128 stands for zero in the data rows.
Some points, one per row:
[ 90  60 128 133 117 146 120  84 123 115 150 130 128 145 109  87 101  98
 119  82 160 155 122 122 141  88 122 143  56 159 141 135]
[156  59 137 133 130 110 121  47  93 104 154 128 111 140  49  54  85 143
 109  98 134 131 117  84 139  96 128 132  93 134 156 133]
[117 149 133 108 137 121 127 148 159 168 111  97 100  96 106 126 129  89
 109 121 135 128 146 135 121 125 122  99 110 139  87 139]
[132  36 131 157 133 148 123  64 115 156 161 144 131 124  84 106  61 173
  64  71 163 143 105 124 153  46 126 101  57 176 156 123]
[118  93 101 110 126 129 102 109 109 162 129 119 143  98 116  98 121 164
 106 150 174  85 108  90 103  99 108 107 105 150 122 125]
[127  25 175 114 134 153 172  84 108 109 148 159 108 125  43 131 141  70
  97 121 114 140 138 171 145  85  77 117 107 167 175 165]
[158  45 165 146 129 137 143  81  86 142 132 111  79  94  49 157 103  98
 102  88 113 110 113 116 133 117  91 119  85 167 156 142]
[140  92 153 141 120 126 157 139 156 124 144 151 110 165 115 121 128 120
 117 131 108 190 114 112 170 118  99 119 107 130 126 127]
[105 138 154 131 149 146 137 110 130 134 171 135 150 144 138 152 155 119
 116 165  98 151 148 152 137 135 119 134 117 125 132 122]
[159  82 148 121 158 142 157 102 122 131 132 135 133 120  87 112  95 120
 121 120 170 151 145 141 106 122 108 101 136 120 146 148]
[127 255 117 127  98 120 147 144 115 115  96 103 132 103 162 155 193 101
 158 150 120  89 123 155 106 247 121 131 206  94 184 110]
[114 142 142  93 126 184 149 184 151 139  92 147  98 168 165 170 192  37
 180 188  70  98 162 168 128 163 113 139 178 107 119 145]
[146 102 122  91 111 126 155 112 112  92 147 153 163 150 108 110 117 181
 129 164 138 136  69 125 121 149 121  80 100 127 107 121]
[124  67 141 145  93 112 151  79 123 132 163 156 162 117  84 137 110  86
 113 157 116 130 121 170 153 121 107 102  75 148 151 190]
[142 109 193 157 162 100 106 101 113 110 150 165  98 151 110  95 128 134
 117  79 115 158 114 128 136  77 129 140  91 124 129 138]
[144 178 110 127 106  98 155 169 137  93 134 159  81 131 161  89 133 101
 112 125 120 139 161 120 156  84 137 118 115 106 108 131]
[129  80 125 139 166 116  79  77 102 115 164  98 123 112  90  97  69 155
  95 129 183 137 100 101 164  81 147 132  40 154 127 106]
[113 218  95 139 161 122 130 158 130 101  70 162 140 153 166 112 184 135
 152 113  82 149 131 102 112 171 147 163 154  94 105 106]
[139 176 107 102 111 126 150 153 137 111 115 145 159 145 200 102 156 129
 139 140 105 159 139 140 117 179 125 114 196 141  49  94]
[133 139 151 144 114 138 107 125 134 122  99 125 141 100 162 141 115 115
 137 137 160 118 127 179 121 120 124  88 146 145 147 121]
[ 95 121 118 142  91 129 135 114 138 141 144 127 142 131 133 159 137 155
 119 105 166 125  75 113 136 141 106 144 161 157  95  94]
[139 189  64  81 123 137 114 150 134 119  97 101 159 111 188 105  97 170
 145 149 151 102 119 156 132 153 164 101 188 154 113 117]
[155 107 114 167 105 135 155 109 146 141 133 141  85 134 134 151 137 108
 108 139 111 111 145 143 120  98 148 130 109 126 148 150]
[128 185  96  82 141 128 137 198 127 116  79 111 120  99 196 110 134 179
 150 124 135 127 135 125 110 181 116 109 168  92 126 127]
[144  84 148 134  98 123 139  90 118 113 153 127 139 112  81 163 108 111
  84 126 108 146 145 136 164  90 135 134 105 141 146 124]
[131  72 147 141 152 118 111 101 135 136 193 137 115 163  73  85  85 152
 108 124 171 156 125 108 162  45 130 122 122  96 119 160]
[129 113 121 132 104 120 141  96 105 152 146 107 156 109  89 190 119 119
 129 113 137 131 127 138  94 102 113  84 128 164 127 137]
[110 112 141 118 138 144 139 124 115 111 156 130 142 138 129 144 115 116
 103 136 114 148 139 145 132 151  83 148 114 145 144 131]
[149  85 148 118 114  77 131  87 110  87 170 170 118 140  88 127 113 144
  92 126 114 166 107  97 147  92 132 151  82 105 140 118]
[155  97 119 100 147 161  95 126 134 152 167  95 103 104  71  92 133 103
 100 114 168 102  82 114 135 104 121  61  89 199 121 144]
[116  16 165 169 115 173 126  75 139 156 144 152  91 153  59 156 109  86
 102 131 105 127 123  97 149  62  89 142  98 157 129 124]
[114 109 151 122 142 144 125 154 158 117  54 143 104 120 160 137 146  84
 161 134 100 103 171 138 105 156 122 170 155  95 129 106]
[142 164 125 121 127  89 110 123 115 120 175 171  94 137 140 114 123 136
 130 103 119 164 151 139 158 106 176 157 146 125  88  94]
[118  47 164 133 146 128 128 109 120 140 138  89 137 103 138 133  45 148
  65  82 149 134 103  96 134  83 133 102  78 175 136 125]
[141  91 128 152 137 138 116  92 103 137 125 179 140 125 100 135 115 163
  75 142 132 154 124 104 155  93 143 163 117 107 118  95]
[147 123 141 122 135 158  86 128 129 116 129 139 148 101 131  90 102 128
 123  89 155 151 144 109 120 121 129 121  57 152 132  98]
[156  57 130 120 120  60 118  79 109 136 197 130 140 124  68  91 103 172
  78 116 161 108  88 129 131  74 105 140  64 159 120 113]
[113  43 153 144 125 179 142 110 126 150  85 137 147 157 107 159 140 119
 144 139 133 162 141 143 169 108  95 135  89 185 138 139]
[137  85 148 135 136 116 110 132 136  82 156 139 104 120  93  86 128 139
 110  97 126 167 122  95 133  86 143 150  91 118 103 114]
[137  97 144 132 130 136 159 127 111 134 102 147 118  86  92 150 105  81
 124 115 101 140 103 124 158  90 127 118 105 149 147 131]
[102 150 150 122 144 135 121 112 142 134  94 114 143  99 139 143 158 136
 152 142  65  94 133 123 128 191 142 165 175 107 144 116]
[123 143 105 111 118 122 161 125 152  93 132 122 103 148 172  82 178 140
 124 112 150 157 122 181  83 119 130 148 138 127 128 116]
[104 127 113 123  97 125 160 142  99 154 103 135 119 114 131 147 120 172
 144 116 149  74 111 157  92 145 146 153 168 128 111  96]
[106  33 154 129 133 174 112  82 142 143 122 164 131 150  87 160 104 130
 105 155 103 185 125 131 151 108 140 149  86 124 147 104]
[148  68 125 149 107 111  96 104  92 148 169 132 137 112  47 111  91 161
  77 100 190 127 111  88 174  65 148 158  84 169 136  87]
[126 157 139 101 113 175 180 154 189 120 102 117 106 164 202 158 148  64
 185 149 121 119 169 157 115 174 156 152 200 112 110 141]
[172  91 142 148 171  82 108 100  97 145 156 125 122 136 106 123 110 165
 141 127 108 143 139  89 144 101 134 138  64  89 133 115]
[112 135 144 150 168 168 151 100 131 102  83 102  71 134 139 148 162 102
 135 104 153 115 153 101 121 133 107 123 111 115  97 142]
[141  65 153 132 146 128 105  83 111  86 170 136 137 132  89 114 122 110
 106 146 122 122 131  90 153 127 103 158  92 102 129 113]
[135 122 140 121 159 116 111 157 110 131 110 140  91 140 155 137 171  99
 143 121 106 125 168 130 132 202 113 136 167  99 142 131]
[134  76 145 107 149 128 151  98 134 118 165 160  85 177 104  97 131 134
 106 111 126 162 124  87 160  13 106 128  74 120 112 137]
[ 91 207 167  92 140 129 117 181 157  97 101 112 149 182 182  98 143 145
 141 154 109 116 165 140 126 158 136 136 203  61 136 124]
[131  36 140 143 133 115 107  85 108 153 179 124 139 141  86  87 102 157
  86 112 183 161 102 144 165  41 136 128  58 172 167  96]
[ 97 135 107 102 125 175 109 177 148 153 142 121 115 135 127 137 112 153
 131 106 121 118 109 136 138 148 117 113 153 137 131 115]
16 more points follow, each with its number after it:
[145  97 142 131 152 106 138 126 121  94 160  95 125 145  96  94 117 180
 132  97 143 173  94  83 144  75 130 126 102 130 151 102] 0
[158 117 155 123 148 135  97 123 105 117 130 124 143  59  98  67  75 144
 110  92 135 129 123 119 119 122  96 136 123 123 132 145] 1
[140  66 133 106  78 167  92 127 125 141 121 131  99 117  70 170 122  79
 116 139 136 154 162 125 141  91  95 145 108 103 135 141] 2
[145 120 127 137 107 104 123 122 119 122 115 139  86  94 115 130 135 155
  95 125 137 124 142  79 125  89 155 162  91 114 118 107] 3
[119 135 131 123 128 148  75 128 116 142 109 116 130 129 140 108 122 162
 110 137 140 102 175 111 150 115 158 127 125 142 119 143] 4
[ 79 182 129 114 107 133 177 185 139 110  83  95 148  92 139 177 151  57
 161 167  94 116 201 155  96 165 114 127 171 101 123 171] 5
[130  77 198 149 146 113 127 122 140 118 115 152 153 159 102 140 108 117
 144  95 172 157 126 106 109  96  93 136 101 142 112 156] 6
[149  68 147 172 120 116 137 115 153 145 130 159 109 164 120 129 143 121
 119 139 101 175 121 110 189 107 101 145 119  75 126 152] 7
[156 107 126 166 163 109 151  98  96  97 131 132 121 126 103 135 103 119
 117  94 111 153 106  94 133 110 128 116  87 117 117 139] 8
[158  79 143 120  83 119 179 104 100 115 169 135 159 150 107 146 135 101
 130 108 167 131 110 154 151 120 101  98 103 145 136 146] 9
[123 109 139 120 102  93 138 123 130 139 139 110 124 133 121 139 114 170
 128 144 142 131 103 145 158 104 149 153 119 132 123 128] 10
[112 122 113 131 120 126 112 129 159 125 156 119 121 130 151 116 108 162
 108 101 155 111 115 153 106 162 122 146 174 152 142 104] 11
[116 153 101 126 139 102 115 139 140 125 104 127  79 140 126 146 136  87
 125 133 111 150 166 117 140 146 162 152 136 107 103 149] 12
[136 207 124 136 146 103 127 122 135 121  85 142 159 122 166 135 139 169
 159 153  89 130 128 147 138 219 166 142 198  97 148 115] 13
[101  88 133 179 131 134 107  93 103 150 132 153 137 159 109 123 141 186
 103 142 134 134 146  67 175 137 123 172 149 137 107 102] 14
[149 209  59 107 102 154 152 208 163 114  98 145  73 184 208 172 169 114
 183 161  84  74 208 125 139 183 130 137 195  71 109 131] 15
Which of these numbered points is nearest to each point below, looking only along the 7 directions in which the first points spread most? Its number follows each.
[141  78 126 139 104 114 132  92 127 104 153 141 133 132  95 134 127 104
  75 149 147 130 116 174 118 103 114 138 105 162 128 145] > 9
[157 123 120 146 139 103 104  95 113 133 122 164 126 148 167 122 131 194
 128 118  91 140 140  99 153 137 112 166 162 107 126  81] > 14
[108  95 143 176 155  92 104  86 124 133 117 136 110 147  91 109 136 150
 101 123 108 140 122 108 151 126 163 167 122  94 143  72] > 14
[ 97 237 120 100 129  89 109 141 162 121  95 134 159 116 159 168 159 161
 161 143  98 107 164 159  97 250  83 155 211  99 156 124] > 13
[156  87 151 163 126 105  97  69  80 164 167 156 136 126 111 131  80 194
 105 123 106 134 108  86 138  84 146 156 118 121 120 117] > 14
[131  95 141 108 163 138 122 121 131 144 125 123 158 104  97 167 101 156
 141 125 126 122 145  86 165 100 107 162 132 138 149 110] > 14
[124  76 172 125 149 151 104  87 120 142 164 136 154 119 101 121  93 134
 136  98 141 140 124 141 115  87  78  96 106 132 139 137] > 6
[149 110 108 122 103 149 153  98 102 132 143 122 168 114 119 135 139 131
  90  96 150 155 116 114 158  89 107 143 139 134 104 145] > 10
[124 196 119 119 124 128 106 124 125 139  93 130 130 115 188 148 154 162
 158 145  96 112 134 117 102 173 178 148 177  79 135 116] > 13
[146 143 135 127 174 152 118 148 128 125 144  89 112 100 148 121 110 169
 150 115 169  91 127 104 149 139 129 156  95 151 138  85] > 4
[138 134 146 131  94 101 111  89  93 145 134 180 136 106 138 140 106 160
  74 126 166 139 137 149 134 115 128 155 141 131 155 148] > 10
[148 117 146 150 161 124  78  94 130 139 133  96 112 117 166 133 139 169
 138 113 157 118 135 152 141 125 133 126  95 127 117 113] > 4
[167 121 107 146 151  87 150  81 101 144 138 150 123 149  99 127  89 125
 102 129  96 133  93 117 166  96 120 146  97  77 116 146] > 8
[111 203 115 153 150 143 105 177 164 138 147 123 138  96 181 118 124 172
 142 163 120 125 134 136 123 207 123 139 210  97 137  72] > 13
[153  82 134 151 108  93 105  88 117 160 142 134 141 136  88 143 123 164
 129 101 132 106  91  92 139 129 123 171 120 126 143 121] > 14
[136 217  62 137 128 131 143 237 168 102  96 125  97 177 199 155 180  91
 185 151 108  93 197 108  63 173 146 145 180  50  94 122] > 15
[106 140 152 111 121 123 170 135 115 108 132 157 133 145 122 140 130 151
 105 124 114 169 144 139 136 140 147 142 130 148 126 118] > 10
[140 191 112 126 113  95  99 156 125 163  80 113 123 120 168 150 158 140
 167 166 101 112 147 132 108 177 157 173 155  94  97  85] > 13
[132 109 136 139 115 109 121  95  88 143 128 150 118 133  93 133  86 138
 118  86 107 120 134 114 170  66 116 168  65 129  89 118] > 3
[121  77 138 123 110  90 120 128 169 139 164 135 159 140 107  59 114 157
 111 103 151 147  83 120 154  73 134 127  70 164 124 142] > 0
[132  62 150 159  88 164 149 118 114 157 132 121 131 146  80 150 134 101
 116 102 112 146 130 123 140  91 106 106 135 151 158 174] > 2
[146 122  99 156 153 119 101 110 129 108 160  90 136  75  93 100 103 156
 135 103 177 106 101 114  96 135 115 126  91 134 166 163] > 1
[168  71 137 155 153 109  87  66  94 135 178 131 112 130 105  91  74 187
 110  93 178 127  85  74 143  58 157 133  59 159 138 144] > 0
[169  77 106 129 142 134 103  72 113 150 153 146 118  86  70  76  88 175
  77 127 162 154 119  95 132  78 120 137  71 148 126 105] > 0
[141 177 125 100 145  92 175 180 141  66 170  98  75 174 189 122 155  69
 168 109 109 152 165 142 140 112 160  96  98  78 101 133] > 12
[130  77  97 114 139  91 112  84  88 140 129 142 112 124 116 106 133 136
  91 119 122 144 124  98 131 116 111 134  80 140 152 124] > 8
[122  90 120  77  99 136 124  69 111 146 165 131 132 100  56 133 101 140
  97 119 148 116  78 122 130 108  85 112 104 173 171 143] > 9
[147 199  90 105 112 148 132 145 120 131 104 138 112 122 177 134 145 111
 146 150 122  99 130 111 109 188 134 151 171  56 137  99] > 13
[100 212 108 106 134 116 150 185 124 145  96  92 157  95 167 128 149 145
 165 147 154 110  96 146  99 245 123 124 218 109 139 113] > 13
[114  70 112 143 142 102 113  85 114 100 176 129 136 119  75 117  63 176
  69  96 167 147 100  87 172  73 118 123  71 171 163  95] > 0
[121  74 163 175 123 175 127  95 141 162 122 137 182 128  86 164 118  76
 127 108 142 117 136 152 132 119 105 126 142 151 141 141] > 2
[134 231 105 137 129 129 134 239 166 109  49 120  77 159 240 158 193  79
 147 184  39 127 228 108 133 204 149 154 246  38 136 104] > 15
[112 120 157 136 144 109  77 125 128 127 112 129 105 110 138 117  84 165
 152 142 129  88 128  95 127 139 159 134 156 147 129 145] > 4
[146 124 147 158 158 148  85 102 141 124 143 148 149 132 114 101  90 117
 104  77 139 145 113  78 187  82 126 106  70 115 120 143] > 0
[118 123 119 105 128 182 133 116 143 177  99  98 119 134 159 160 145 111
 153 106 119 144 160  96 138 153 135 135 143 125 158  92] > 4
[165  86 142 125 148  95 161 114 109 135 130 144 123 159 145 102 140 132
 148 145  75 148 141  94 165  55 141 186 125 110 114 152] > 7
[ 95 247 101 124 124 116 145 255 160  99  75  93  80 159 216 134 161 108
 195 168  67 113 199 108 130 179 177 161 234  55 100  88] > 15
[149  97 124 136  82 143 148 125 112 122 143 141 115 101 106 164 131  59
 134 120  78 103 168 119 102 110  92 128 130 144 126 153] > 2
[161 134 102 150 131  91 115 110 121 135 155 129 122 104 123 125 115 138
 103 116 125 131 150 112 132 127 146 125 136 107 101 148] > 3
[137 112  73 150 104 102 127 111 138 103 138 153 119 134 132 117 112 188
 125 127 135 133 155 133 176 143 144 127 143 117 108 105] > 10
[ 81  85 127 150  80 116 129  85 119 143 152 149 105 116 144 128 125 132
  85 133 111 156 125 140 130 122 114 125 119 149 152 118] > 10
[133 156 109 111 143  98  95 108 142 126 142 121 113 152 159 110 136 132
 140 108 152 121 174 128 116 124 150  97  92  76 116 100] > 4
[116 174 123 140 143  96 196 145 121 110 134 149  86 144 172  72 167 117
 143 125 104 157 132 145 132 100 139 130 150 110  84 120] > 12
[110 241  79 104 102 140 121 237 173 116 121 142 102 193 231 147 181  87
 174 166  98 102 185 139 114 209 141 165 222  72 106 107] > 15
[103  93 159 121 109 159 144 130 167 144 101 126 128  88  77 175 144  86
 134 174 124 118 136 111 140 162 115 120 110 105 169 158] > 2
[149  78 138 132  64 128 137 104 109 124 151 154 116 113  67 124 120 107
  75 129 114 141 127 153 146  79  84 125  85 196 136 182] > 9
[149 178  83 145 167 118 148 192 139  78 111 114  96 157 159  76 173  97
 173 101 128 151 138 138 138 128 139 117  97  68  81 154] > 12
[164 123 129 142 134 102 142 131 109 155 145 126 117 129  49 120 131 118
  80 108 135 166  94  84 134  72 119 128  84 139 135 119] > 8
[165  72 145 141 133 115 118 113  95 151 139 130 102  89  63 139 108 126
  95 101 126 110 139 130 147  76 107 144  47 130 164 135] > 8
[129 125 163 125 138 116 104 116 113 111 122 182 151 168 124 145 110 159
 124 137 131 147 127 122 135  78 177 121 130 143 113 124] > 10
[110 158 174 115 130 114 185 194 144 107  71 122 105 152 162 179 175  95
 147 172  74 117 154 181 103 162  92 116 190 128 117 139] > 5
[122  85 121 161 162 129 147 146 115 134 120 157 152 155 147 142 122  92
 114 126 120 163 119 138 190 125 159 149 129 136 146 128] > 7
[163 109 154 122 107 142 137 135 129 109 119 118 149 139 137 128 106 113
 143  93 146 156 113 107 134  90 115 116  68 139 132 133] > 6
[159 105 189 154 142 123 117 106 137 119 124 148  86 112  96 146 124 115
 101 111 127 135 130 120 149  97 107 157  64 124 132  96] > 8
[145 160  91 124 126  98  93  89  99 109 128 130  95 127  99 129 148 132
 132 121 117 111 126 104 137 120 143 148 114 106 141 121] > 3
[121 106 146 152 102 102 107 144 135 131 132 162 152 105 139 124 129 181
 126 137 120 144 112 103 167 124 149 155  85  94 111 128] > 14
[112  82 128 127 150 168 120 110 105 141 103 116  96 123 106 115 112 107
 111 138 150 166  99 158 113  91 126 122 107 101 140 115] > 6
[168 101 111 120 167 148 105 119 115  94 136  92 131  93 114 119 136 130
 129 123 125 109 136 145  84 113 116 112  87 138  90 137] > 1
[126 211 104 115 175 106 106 167 123 122  98 102 102 130 177 141 128 151
 137 136 102 124 129 124  95 186 159 124 171  68  94 120] > 13
[125 107 152 148 167  76 105 113 108 135 136 176 125 119 132 115 128 137
 135 142  54 195 136  92 168 103 155 135 138 117 131 116] > 7
Now 16 new points, numbered from 0 again:
[108 126 140 107 108 143 104 147 113 125 112 115 110  88 113 149 124  75
 116 157 121 128 134 159 124 126 126 144 147 103 146 140] 0
[101 143 147 110 145 117 141 127 111 173 138 107 151 100 152 123 117 162
 124 125 150 107  98 124 125 175 100 152 197 138 142 119] 1
[129 108 114 130 144 132 111 128 108 152 133 103 113 129 134 108 105 148
 109  83 165 136 123  92 143  92 140  88 136 138 119 137] 2
[113 199  71 158  96 127 117 111 110  98 124 125 159 108 143 119 128 163
 152 138 160 108 113 166 110 171 159 100 131 158 150 118] 3
[126 115 155 135 153 104 127 102 100 133 133 138 119  93 104  84  82 130
 134 111 159 147  85 123 154 107 117 137  93 131 147 115] 4
[157  77 139 121 153 121 120 109 158 111 162 148 111 180 120 107 110 152
 123 125 112 132 146 110 164 101 121 117 125 126 126 130] 5
[123 179 162 116 113 170 141 171 141 115 119 155 133 121 118 162 158 104
 125 126 126 114 148 172 137 186 113 105 121 157 167 137] 6
[110  98 137 110 127 121 149  93 115 125 133 129 139 139  82 107 127 192
 102 123 141 135  98 162 151 137 118 127 121 133 148 124] 7
[103 227 101 148 148  68 116 187 140 118 123 151  97 154 165  63 158 130
 175  98  98 133 131  97 123 135 171 131 156  67  96  66] 8
[143  65 138 118 115  96 127 155 105 144 128 141 155 124 137 142 122 112
  95 146 128 128 147 118  98 109 123 128 140 132 170 143] 9
[128 249 126 134 115 115 135 206 141 125  73 149  89 159 206 165 207  71
 183 181  70 124 202 138 136 218 149 197 248  35 115 100] 10
[ 91 176 125 147 168 121  84 187 145 128 135 143 170 162 177  96 178 138
 149 119  80 120 138 126 124 175 155 148 190  96 116 139] 11
[130  69 146 123 128 109 145  61 111 176 132 107 113 120  69 115 108 134
  62 125 142 116 121 115 119  70 116 106  64 160  75 168] 12
[133 111 109 155  95  97 110  81 134 139 120 150 144 139 102 152 123 148
  67 137 139 179 119 128 152 101 160 153 114 165 169 101] 13
[109  93 134  91 136 142 166 133 102 132 152 149 111 165 107 144 126 118
 131 130 142 135 110 131 142  79 135  93 124 177 127 159] 14
[133 171 126 131 118  94 118 148  97 155 125 103 136 100 134 127 123 164
 112 165 135 110  67 139 132 122 152 135 140 173 115 107] 15
The same question for these:
[171 235  48 108 161  80 113 146  99 131 124  64 146  72 188 120 148 139
 112 144 118  86 141 137 121 181 154 125 161 131 111 139] > 3
[129  88 134 103 104 145 134  88 142 126 187 101 124 129 130 111 110 103
 115 107 148 161  83 130 136  89 114  91  73 195 137 121] > 14
[127  43 164 116 128 140 144 141 137 112 123 122 113 144  95 141 128 128
 114 133 142 163 153 149 146  85  77 107 119 138 122 153] > 14
[119 212  98 102 131 112 137 130 108 139 135 135 162 101 165 139 136 184
 111 180 196 123 103 161  92 154 125 114 133 138 104 111] > 3
[144 224  82 122 147  79 136 154 119  94 152 161 102 158 187 104 129 146
 141 120 132 148 113 136 114 106 165 133 141 106  53 107] > 8
[119 230  79  81 117 113 127 167 132 124 113  90 132 102 161 123 103 167
 152 137 143  79 117 154 113 188 184 128 142  87 113 145] > 3
[157  92 156 120 106 157 136  76 130 170 156 115 134  92  76 129  46 123
 112 103 178 114 106 128 127  38 117  77  55 212 136 158] > 12
[107 145  96 107 102 141 110  97  98 139 163 124 146  86 140 139  87 214
 111 129 148 116 106  91 156 136 136 120 133 122 124 114] > 15
[153 170  96 101 175 100 108 131 142 155 164  81 152  52 138  59 111 119
 142 118 174  81 104 147  82 136 122 113 144 161 119 160] > 3
[138 181 121 124 143 131 106 192 173 115 123 151 142 154 197 118 177 157
 176 134 124 143 167 134 126 183 117 163 194  80 126  98] > 11
[117 115 114 120 110 159 142 151 129 127  97  93 124 166 130 168 183  61
 138 162 117 128 128 126 121 141 121 115 199 135 133 123] > 6
[135 116 112 110  74 123 163 125 107 112 130 141 123 115 131 118 135 100
  81 138 142 124 133 176 161 111 112 109 101 150 128 113] > 14
[137  72 112 121 127 118 110 141 146 126 160 113 122 115  86 135 128  92
 127 108 120 147 113 106 124  89 100  89 141 146 129 143] > 14
[134 127 103 122 149 136  81 123 113 135 144  96 122  89 118 182 132  98
 142 123 137 120 143 119  97 150 135 111 151 123 135 166] > 0
[168 104 100 140 125 143 123  94 115 118  88 149 118 140 101 173 128 138
 142 141 110 135  96  94 121 115 145 116 122 147 139 129] > 9
[126  75 113 108 128 126 127  91 120 116 146 106 170 126 116 112  98 159
 103 117 145 128  97 135 144 127 139 129 143 135 117 138] > 7
[126 174  69 115 122 128 119 138 127 139 101 110 121 120 169 130 107 159
 118 141 153  67 146 141  84 146 162 134 154 150 100 112] > 3
[137 161 131 136 104 125 125 155 107 140 129 136 144 161 183 133 126 151
 106 136 116 125 118 103 147  97 177 133 116 130  92  77] > 15
[115  53 155 115 103 156 139  85 150 136 117 118 122 128  84 153 106 103
  83 120 129 129 127 151 118  87 118 116  84 166 136 139] > 14
[114 186 131 123 146 156 139 196 151 136 120 146 133 156 187 117 146 131
 178 134  87  95 145 105 106 181 160 125 199  76 105 126] > 11
[153 175  80 124 127  95 140  95 112 131 130 151  94 110 145 124 131 164
 143  95 133 145 125 169 114 109 104 124 129 121 126 126] > 15
[120 137 129 154 144 126 138 100 133 151 124 167 141 122 113 153 125 127
 108 110 103 157 126  91 155  85 163 136 123 173 132  89] > 13
[125  89 179 151 157 144 119 115 154 100 111 158 115 189 124 109 128 134
 149  94 117 135 102 130 155 115 113 137 118 116 124 129] > 5
[142 126 115 147 130  90 131  68 112 120 123 173 153 186  97 117 125 190
  98 109 109 159  75  93 185  97 161 137  84 133 127 114] > 13
[105  83 137 102 153 111  98  98  93 148 147 129 136 112  91 103 103 191
 127 106 185 118 112 135 152  93 140 160 106 128 145 124] > 4
[109 153 135 113 141 144 139 178 149 120 128 101 141  96 161 160 158  60
 173 156 142 107 160 151 103 160 128 110 144 142 138 136] > 6
[145 106 147 165 144  92 103  88 108 125 160 121 130 102  77 119 108 123
 112 128 158 116 114 102 118 103 126 122  61 143 129 115] > 4
[130  73 176 148 117 106 130  97  93 140 164 159 129 170  84 114 124 158
 118 115 108 138 137 111 158  76 115 120 138 187 130 127] > 13
[ 83 150 133 116 130 135 117 101 133 103 130  97 190 105 115 155 100 128
 137 121 137  98  94 154 107 192  72 102 164 145 135 115] > 1
[165  97  98 120 142 122 130 138 110 138 103 116 113  85 122 172 126  57
 144 137  74 116 150 128 131 148 137 148 116 135 111 146] > 0
[111  60 159 148 116 155 100 103 109 149 124 159 142 135  78 139 108 126
  99 111 152 200 121 123 128 110 146 152  89 145 165 122] > 13
[154 111 153 167 143  97 130 159 119 132 160 172 105 169 148  75 116 144
 113 102 135 136 141  77 110  93 130 156  64 101 150 134] > 5
[108 150 119 144 201 119 133 112 137 128 143 136 113 118 132 126 113 166
 129  89 178 116 122 151 139 105 154 142  83 154 152 166] > 2
[133 107  94 173 141  86 132  84 104  94 155 148 118 148 124 109 143 131
 108 123 139 183 134  99 162  55 148 119  60 100 144 109] > 5
[139 197 134 142 137 142 190 138 129 115  88 113 137 119 125 130 172 122
 141 132  99 151 183 148 115 196 134 121 184 120 146 137] > 6
[ 91 228  54 123 147 107  77 149 135 126 109  72 127  92 201 126 141 165
 166 151 133  91  91 119 121 185 140 121 185 132 143 113] > 3
[131 212 119 138 106 115 120 150 112 109 103 110 139 138 148 111 131 144
 142 120 123 121 118 131 101 139 176 125 152 115  87 128] > 3
[129 117 104 102 128 134 124 112 120 111 163 129 161 129 161 101  89 176
 109 116 169 151 100 152 108 130 122 105 111 158 143 121] > 7
[131 108 123 137 127 108  94  97 112 155 133 119 141 109 101 148 127 185
 123 130 119 155  97 131 116 132 144 145 117 119 139 128] > 7
[141 126 136 120 147 148 106 180 143 118 137  92 143 162 160  97 100 152
 116 148 154 113  86 134 151 122 135 104 119 151 129 113] > 2
[163 126 158  94  94 138 135  98 123 136 101 126 104 115  77 150 131 149
  88 151 161 119 121 113 132 128 116 129 130 140 172 138] > 9
[123 202 152 132 170 152 106 182 163 124  88 141 126 159 163  87 156 131
 163  93 108 128 144 148 126 181 132 155 212  82 101 140] > 11
[105 102 118 141 132  85 100  86  80 169 134 166 131 181 113 127 107 165
  99 137 105 135 122 100 146 101 117 124 116 130 144 132] > 13
[152 150 126 130 133 139  95 138 126 143 123  98 109 124 136 171 164  71
 168 111 125  98 131 127  72 148 109 134  93 108 136 100] > 0
[159 104 121 101  93 138 143 110 113 140 135 137 131 123 116 148 113 148
 121 133 124 110 130 132 144 120  99 105 115 126 175 103] > 9
[115 139 135 116 150 113 144 149 123 100 140 156 134 153 149 124 108 158
 106 133 127 160 138 122 134 109 123 115 144  86 119 132] > 5
[133  19 165 103 134 131 120  79 124 184 127 142 144 121  29 129 102  96
  90  96 151 136 105 130 149  62  76 127  62 170 135 175] > 12
[119 255 120 150 158 116 149 224 149 112  97 152  74 175 255 104 179 173
 174 142 109 108 178 125 180 149 196  92 201 103  96 103] > 8
[ 80 242 143 134 172 160 169 230 198 113  31 150 119 199 215 148 209  74
 206 155  59 119 186 125  89 206 157 148 227  58 100 104] > 10
[116  64 173  92 114 168 119  70 107 137 146 113 178 146  77 103 100 142
 114 117 143 127 106 143 131  96  72 132  89 168 163 129] > 7
[108 108 120 112 144 153 148 133 181 119 158 130 142 119 143 100 124 151
 129 105 127 141 112 141 125 121  99 113 134 144 113 126] > 14
[148 151 117 132 144  88 129 180 133 100 126 127  96 146 177  99 151 130
 140 138 139 141 137 114 146 118 196 138 128 120 101  87] > 8
[135 142 126  86 114 140 136 173 140 107 119 144 168 151 157 134 197 180
 130 143 102 154 156 136 121 164 124 173 181  85 129 135] > 11
[105 101 138 102 146 153 123  96 148 131 156 131 137 103  98  83  90 153
 116  85 171 126  99 147 127  79 124 111  85 148 116 136] > 2
[115 167 103 160 127  82 132 128 103 132 140 139 129 115 166 138 135 175
 121 125 123 123 108 134 164 167 126 134 124  99 125 115] > 15
[138 101 134 104 150 131 136 104  94 165 160 137 164  97 103 118 119 133
 136 130 148 175 108 169 131 121 121 134  99 136 136 160] > 7
[114 134 138 145 106 133 109 147 113 133 115 115 153 131  88 153 162 108
 152 112 116 112 135 136 120 171 159 143 157 130 109 160] > 0
[153  94 137 145 131 106 115  87 122 116 139 129 102 124 101 106 142 159
  92  82 160 156 147 112 137  74 157 123  80 142 149 127] > 4
[119 113 130 127 123 105 145 104 139 136 147 113 131 128  85 140 154 127
 124 139 158 142  83 171 105  87  70 146 131 129 164 126] > 9
[138 149 157 154 135 154 103 126 113 161 101 118 136  87  83 170 115 111
 147 139 142 103 127 147 104 119 128 137 145 151 123 110] > 0
